In the data rows, the value 128 means zero.
Here are some points, one per row:
[178  75 133 108 157  80 174  89 151  98 126 142 123  97 128 176 128 109 163 141 140 111 118  95 119 183  80 137 126 113 141  97 131 144 171 128 158 120  89  97 162 167 156 183 137 188 162 119]
[136 171 103 125 135 110 128 144 129 147 141 122 135 159 162 106 164 132  99 135 135 151 124 111 201  99 120 144  95 103  99 147 196 195 136 170 117  96 157 187 144 152 153 171 138 130  66 116]
[149 195 106 142  97  90 109 138 118 174 187 159 106  94 142  96 177 174 114 121 158  86 131 103  85 138 125 131 152  90 149  68 146 163 115  87 137 104 138 135  92 125 179 126 146  72 110  18]
[129  80 106 137 108  93 176  81 173 147 121 100 115 196 140 120 145 107 125  65 166 114 141  84  73 116 178 100 189  84 148 156  95 133 117 104  71 109  82 141 136 115 121 145 175  80 100 149]
[101 146 112  79  96 110  89 165 150 169 145  73 116 129  75 144 117 150 123 162 128 153 173 103 103 165 114 112 139 137 122  86  88 151 105 139 173  69  93 103 156 111 112 102 134 194 109 114]
[161  93 121 125  28 186 149 133 133 107 160 103  87 127 126  90 118 146  78 113 149  94 145  88 123 110 124 125 165 187 140 122 115 149  73 118 119 174 132 142 205 132 137 123  70 159 117 165]
[188 154 169 107 145 170 105 109 124 161 137 141 182 119  99 117  20 162  92  65 151 124 126  90 172 125 108  64 101  80  92  85 133  71 173 102  98 159 142 176 112 147 136 133 143 146 133 141]
[153  73 142 112 114 110 124 131 143 119  90  92 157 113 130  83 112 144 162  90  73 173 131  83 105 186 109 115 104 150 130 177  71 138 115  76 121 122 168  98 206 172  97 125 109  96 107 112]
[126 144  65 132  63 106 142 104 111 169 103 223 154 125 122 155 133  84  53  92  79  90 113 185 111  91 130  82 178 154 105 108 103 154 143 116 147 106 187 115 132 150 120 168 112 114 189 148]
[134  90 118 120 122 103  96  69 109 140 123 140 106 136 155 147  75 147  86 116 137 118  50 127 174 179 157 170 156 205 109  99 133 125 143 140 130 123 117 175  71  54 125 102 101 134 109 132]
[135 101  90 183 134 123  96 191 180 106 167 148 157 119 138 120 132 154 127 116 135 100  93  69 108 138 120 129 119  63 124 135 123 112 123 196 141 128 133 102 140  75 107 113 141 125 147 162]
[ 86 108 121 164 149  98 181 154 170  92 121  88  78 144 103 133 134 115  91 106 121 132 200 147 183 142 115  84  92 138 140 112 178 168 122  80 136  90 168 102 101 117 157 166 188 136  92 183]
[132 117 114  65  65 151 161 104 137  78 132 181  78 137 134 122 129  96 152 106 156 191 136 131 125 118 129 164 150  98 133 162 103 108 194  82  97 139 104 116  74 121 124 119 152 116  82 184]
[112 158 107 193  97 139  67 105  95  82 121 171 124  94 123 136 160 140 158 101 117 216 111 102 117  82  80 152 105 131 140 179 100  91 120 151 112 108  93  94 125 105 168 135 163 123 117 153]
[116  57 144  93 185 105 142 132 141 143 178 160 115 164  97  99  92 100 112 128  89 110 117  74 105 169 145 140 101  99  77 113 113 150 145 164 165 126  88  86 111 150 133 122 117 108  63  86]
[192 110  86 103 126  86 126 159 141 120 113 118 108 133 141 108  77  73 118 115 108 120 140  83 139 121  99 193 151 184 165 172 101 149 147 143 153 127 132 142 110 153 106 162 208 152 169  67]
[ 93 173 202 107 143 149  61 142 115 138 159 135  54  62 175 163 128  98 160 115 137  84  98 115 114 158 145 118 156 127  96 144 122 173 127 115 138 148 187 113 128  72 162 115 137  86  90  90]
[141 125 140 120 187 109 159 138  77 102  54 152 118 101 156  81 152 169 136 117 138 113 184 143 217 142 139 117 169 116 113 101  79 170  75 167 131 104 103 168 202 138 133 107 183 155  93 135]
[143 145 125 145 138 117 164 140 203 132 132 118 150  69 127  74 109 112 132 180  76 137 110 120 127 114 143 160 125 171  81  52 135 146 144 103 111  89  66  90 117 163  98 143  96 117 129 129]
[123 121 185 170  56  78 156 125 161 108 122 105  68 111 145  98 126  63 116 141 159 181 132 163 113  76 161  67 145  76  78 161 139  38 119 146 168 110 131 177 117 134 117 150 101 134 134 114]
[ 98 129 103 110 114 146 137  93 163 104 147 135 154 129 133 170 120 163 171 139  71 146 123 154 139  75 117 167  97 146  89  97 115  94 133 155  73 146 190 122 129 129 202 128 114 143  94 131]
[176 119 172 163 102 187 182 159 104 146 120 126 134 164 140 151 122  92 201 147 141 130 157 130 198 118  98 142 138 126 102 164 104 207  72 142 160 132 108 144  85 154  94  91 131 169 142 121]
[ 85 114 135 157 116 156 153 179 114 109  84 157 157 191 118 166 153 129 182 133  90  76 165  65 110 140 121 125 107 115 104 116 144 103 129 117 157 214 139 141 125 105 136 142 116 114  91 126]
[148 134 141 151 175 101 117 154 144  67 137 123 157 144 115 126 193 151  57 138 159  78 105 139 121 134  95  88 123 154 107 184 102 129 178 156 102 103 138  96 117 142 119  38  75  97 157 118]
[122 140 129 145 150 212 158 139 135 149  70 174  85 154  77 109 173 145 148 153  81  87 103  79 134 162 153 140 158  79  87 182 145 129 105  95  94 147 105 117 140 121  97 123 131 146 152 121]
[103  88 176 153  83 107 136 171  93  89 116 182 161 111  89  95 124 131 132 158 162 108 158 168  93 131 154 185 136 135 154 114 168 136 100 109  87 197 124 151 134 153 148 169 124 136 157 101]
[108 128 124 105 117 131 136 165 109 146  92 119 114 140  68  64 145 105 121 155 175  86 149  99 117 161  97 149 159 165 155 118 168  73 100 129 133 154 169 148 109 146 156  85 159 187 124 158]
[125  83  82 172 111 165  48  84  95 127  66  69 131 137 187 135 138 154 119  86 133  84 172 149 108 156 120 134 130 105  96 127 182 141 177 108 106  82 149 116  58 184 121 108 138 149 130 139]
[171  84 131 129 113 103  75 122  98 133 147 157  49 124 127  99 119 151 128 147 153 134 118 112 112 146  58  61 104 137 168  99 147 137  80 172  69 123 129  78 162 163 102 103 120 130 132 180]
[135 185 108 114 120  81 147 160 135  95 128 141  83 136  95 172  66 150 170 146 167 131 135 166 148 193 193 129 100 149 109 177 114  98  77 128 106  87 145  84  96 111 115 156  99  77 118 159]
[183 142 166 127 131  86 109 127  91 103 225 139 152 110 149 111 154 153 137 115  43 106 158 148 120 148 144 113 107 133 140 105 117  82 125 141 124 147  79 169  93 161  83  79 126  83 112 159]
[139 142 156 132 155 148 102 150 145  81 129  89  82 185  89 130 104 169 138 156 183 162 109 177 125 104 155  94 152  96 141  69 123 143 121 113 139 130 131 110 157 146 128 198 140  49 210 107]
[ 94 157  98 162 185  91 109 153 125  46 172 179 124 137 191 165 180  94  86 108 121 156 110 109 179 140 110 137 112 104 109 103 101 128 125 105  87 128 130 171 203 126  82 178 117 171 143 172]
[ 96 161 152 102 134 130  98 125 152 131 117 141 165 166 158  99 134 153 110 187 132 144 125 141  99 137  82 160 103 183  82 158 103 109 151  87 121 129  70 112 134 112 169 211 209 144 128 103]
[ 85  88 143  68 153 111 118 118 123 188 106 104 142 132 139 129  89 145 117 148 136  94 143 140 138 117  79 163 167  94 178 148 128  78 112 151 127 102 160 157 148 154 162 139  74 122 118 170]
[106 133 116 194 120 190 154 137 128 152 146 183 126 125 137 130  89 177 150  75 195 137 138 148  61 133 120 156 133 167  98 136 187 126 139 196 180 130 104 194 193 177 106 101 145 135 119 123]
[ 94  92 135  65 109 108  77 110 166 108 135 153 187 141 107 128 100 113 172 145 109  59  99 155 100  99 167 112  77 130 110 119 127 141  92  66 167  76 132 178 166 148 127  97 168 136 168 158]
[ 91 159 171  92 139 131 127 103  89 124 127  95 156  97 139 165  84 156 122  95 146 125  59 155 134 142 145 113 150 158 120 178 147 145 119 170 139 134 134  97 121 129 163 199 126 135 116 157]
[ 96 159 119 138 156  80 144 128 118 160 108 115 104 151 197 114  95 153 181 145 107 177 147  69  96 125 194 106  74 163 109 155 141 150 200  88 157 149 107 128 156 119 199  99  84 168 190 137]
[ 98 164 167 191 142 141 164  71  76 145 103 117 148 106 118 163 148 124 121 156 173 106 114  67 129 159 178 166 129 213 119 129  77 114 109 126 157 163 130 159 115 124 130 157 156  97 136 180]
[135 156 142  89  99 137 122 133 131 135 115 123 150 125 121 114 159 171 145  64 113 123 159 165 148 156 124 143 141 138 169 127 172 149 127 147  90  95  62 137 119 111 165 167  75  96 198 108]
[196 132 101 104 131 130  96 141 129 180 107  87 158 149 179 123 170  96  76 106 136 149 124 149  99 188 103 154 146 103  95 123 144 103  94  93 152 171 115 136 133 118 148 126  91 102 129 153]
[143  98 174 110 134 116 130 128 114 137  59 119 144  93 146 122 170 197 130  90 122 180  92 120 166  73 124  78 121 141  94  84 117 115 147 157 175 146 133 163  79  99  80 148 104 131 153  77]
[138 110 119 103 118 165 100  91 184  91 165 143 131 118 135  74 133 183 139 202 139 176 186 143 153 156 162  97 148 122 135 154 113 138 157 143 176 136 144 124  59  81 141 119 189  95 105 184]
[ 85 124 190 165 123 119  94 192 163 130 183 115 150  82 138 136 137  83  94  83 112 134  97 140 139  79 141 142 127 142 168 109 123  97  98 142 116 130  87 106  80 162 147  81 165 157 157 158]
[144 132  79  91 160 172 133 101 145 112 119 100 124 141 157 113 119 127 115 126  69  92  99  99  85  94 167  81 163 126 149 108 199 106 122 200 105 143 161  92 143 136 101 180 151 176  99 138]
[146 170  87 151 149 151 119 123 110  50  61 113 121 118  56 139 135 101 110 148 167  93 157 130  90  82 135 129 153 146  82 103  77 172 111 135 118 159 105 138  97 182 149  83  59 126  93 108]
[106 140 162 154 112 126  81  96 114 108 143  90 107 117  71 103  73  83 129 115 100 175 158 109 143 124 130 146 131 141  66 107 160  78 174 137 145 106 107 134 200 119  94 116 142 119 165  59]
[159 126 138 137 153 103 140 120 106  91 185  90 119 156 111 193 152  91 183 147  96 107 105 111 150 104  41 112 130 127 163 182 129 138 104 141 109 127 117 191 119 121 147 112 153 129 197 132]
[ 88 155 123 157 101 172 174 146  93  93 146 142 156 108 126 109 129 156  98 164  80 124  98 141 169 179 176 114 180 117 144  96 147 105  99 121 180 144 108 113 123 194 181  91 126 148 146  96]
[132 122  94  75 103 126 104 127 110 149 107 175 173  99 107 103 155  51 143 149 136 111 110 114 152  84 148  99  73 168 106 134 179 149 137 102 204  88  80  88 143 130 135  86 138  73 128 145]
[150 134 122  72 152 141 115 157 113 154  99 106 143 131 126 179 169  82 124 141 108 185 150 124  64 139 109 153 129  97 110 138 147 130  94 143 156 140 161 150 122 121 113 117  71  85 112 152]
[113  91  72 138 171 175 152 168 182 170 151 116  91  71 121 159 123 131 140 142 149 154 136 224 115 154 118  44 134 176 124 127 104 129 149 123 108 154  88 166 153 110 124 137 127  89 112  96]
[ 69 118 121  80  82 127 103 127 115 101 123  74 139 113 159 165 127 127  93 178 169  74 163 118 125 111 138 141  65 107 140 189  83 136 175 108 138 125 100 113 149 195  87 135 106 151 136  86]
[163 174 136 136  55 110 141 125 105 141  95  77 133  96 115 138  97 110 201 126 143 115  54 167 107 170 156 145  82 119 114 124 147 147 169 174  75 130 174 130 136  86 106 119 139 158 100 162]
[142  97 127 108 128 140 184 189 105 134 139  84  92 124  99 166 154 154 127 130 165 137 130 124 170  69 156 154 141 135 112  84 138  40 170  80 119  97 143  98 129 124  97 136 147  54 149 113]
[165 146 163  91 113 116 147  70 139 157 109 152 136 179 154 165 130 127  81 141 140 169 138 186 132 127 131 171 115 147 125 110 104 135 134 176  60 190 131  74 159 107 156  61 178 106 147 103]
There is one direction along which these points spread out most. Take the direction at right angles to it along which they spread out most. Go by this last direction. For each point below, how far along it does it lie, from 0 to 99? 50 is the average, and the first point above lies past it. One standard deviation of the points above along it is 16.
[ 99 182 148 102 146 167 183  70 168  91 134 144  88 106 211  77  84 145 170 120 130  92 136 161 120 108  44 155 119 106 150  98  71 114 102 118 158 109 184  93 119  74 118  78 130 121 133 120] 45
[ 93 137  67 139 156 141 145 115 178 176 137 135  68 117  93 118 146 121 170  83 164 152 104 173 141 132 165 112  81 153 189 147 119  75 182 100 142 172 135 162 106 190  90 116 143 129 122 113] 50
[189 168 150 186 178 135 107  92 181 154 151 172 118  81 130 160 163 112 167 126 137  71 183 112 137  74 123 134 162 128 156 145 159 133 124  83 146 114 185  61 143  95 106 164  91 195  92  84] 51
[178  82 114 162 143 111 106 153 162  97 139 137 169 202 150 178 115 101 165 157 124 130 126 157 177 131 177  98 196 109 182 147 127 107 158  95 174 111 135 129 138 129 170 131 126 132  52 124] 57
[176 139 129 116 146  95 161 111 145 118 114 110 101 110  61 163 127 132  32 107  80 127 121 173 153 120 127 211  74  61 151 135 177 193 139 113 159 165 145 164 171  91 122  94 142 128  84 140] 48
[118  90  88 154 154 161 112 101 129 179 103  92 134 154 142  89 114  90 126 122 116 101 123 118 184 117 148 133  67  91 170 124  92 119  73 171 137 142 130 109  96  95 136 162  90 124 136 105] 49
[110 143 114 158 128  85 129 148  99 152 124 125  97 183 101 159 114 157 103 135  93  85 106 125 115  91  63 111 119 114 171 148 126 101  94 137 115 152  56  86 110  79  71 130 155 134 118 119] 55
[ 83 134 130  90 152 117  99 123 159 180 114 119 141 187 105 155 148 159 104 116 125 174 115 115 130 119 133 144 142 149 151 123 141 132  67 102 128 127 183 117  78 168 105 133  87 185 136 134] 45
[ 91 137 160 116 149 141 170  96  93  92 156 147 182 118 186 108  99  90 123 106 171 135 123 118  90 124 113 106 131 123 208 109 163 123  88  34 106 106 148 136 116  94  84  91 115 121 104  47] 51
[ 82 101  83  97 110 112 141 103 115 146 178  90 187 137 107 120 154  74 148  87 163 132 162 138 137 126 140 127 155  66  90 152 145 144  99 200 114 164 142 107 131  73 129 158 105 166 164  94] 45
[ 89 136 112 184 118  92  81 126 111 166 148 108 150 129 104  85 174 135 151 157 129 163  82 106 142 132  45 113 188 114 138 129 115 160 160 119 118 151 136 104 136 146  73 121 113  98 112 179] 53
[125 118 135 128 117 151 139 120 126 147  85 140 175  59 134 187  97 144 120 192 108 176 161 110 111 139 142 109 115  80 167 140 166 149 106 143  54  96 132 164 120 131 135 131 123  90 180 107] 45
[135 151 179 133 122 175 132 156 122 151  71 150 148 139 131 105 133  90 127 108  76 144 150 132 119 139 149 122 110 135 207  78 101 157 209 155  89  81 123 159 101 111  96 134  80 107 132 140] 47
[160 117 139 134 129 194 151  87  84 145 161 146 137 155 112 120 187 138  89 151 109 170  93 175 106 131 129 153  82 148 110 118  66 107 140 149 136  68 161 120 108  96 175 165 130 168 108 113] 39
[132 119 107 155 213  94 129 182  24 153 187 127 109 108 138  98  72 172 132 135 119 140 114 157  74  70 162 139 120 129 123 168 124 145 167  93 108 155 124 120 116  90 155  87 124 167 166 187] 45
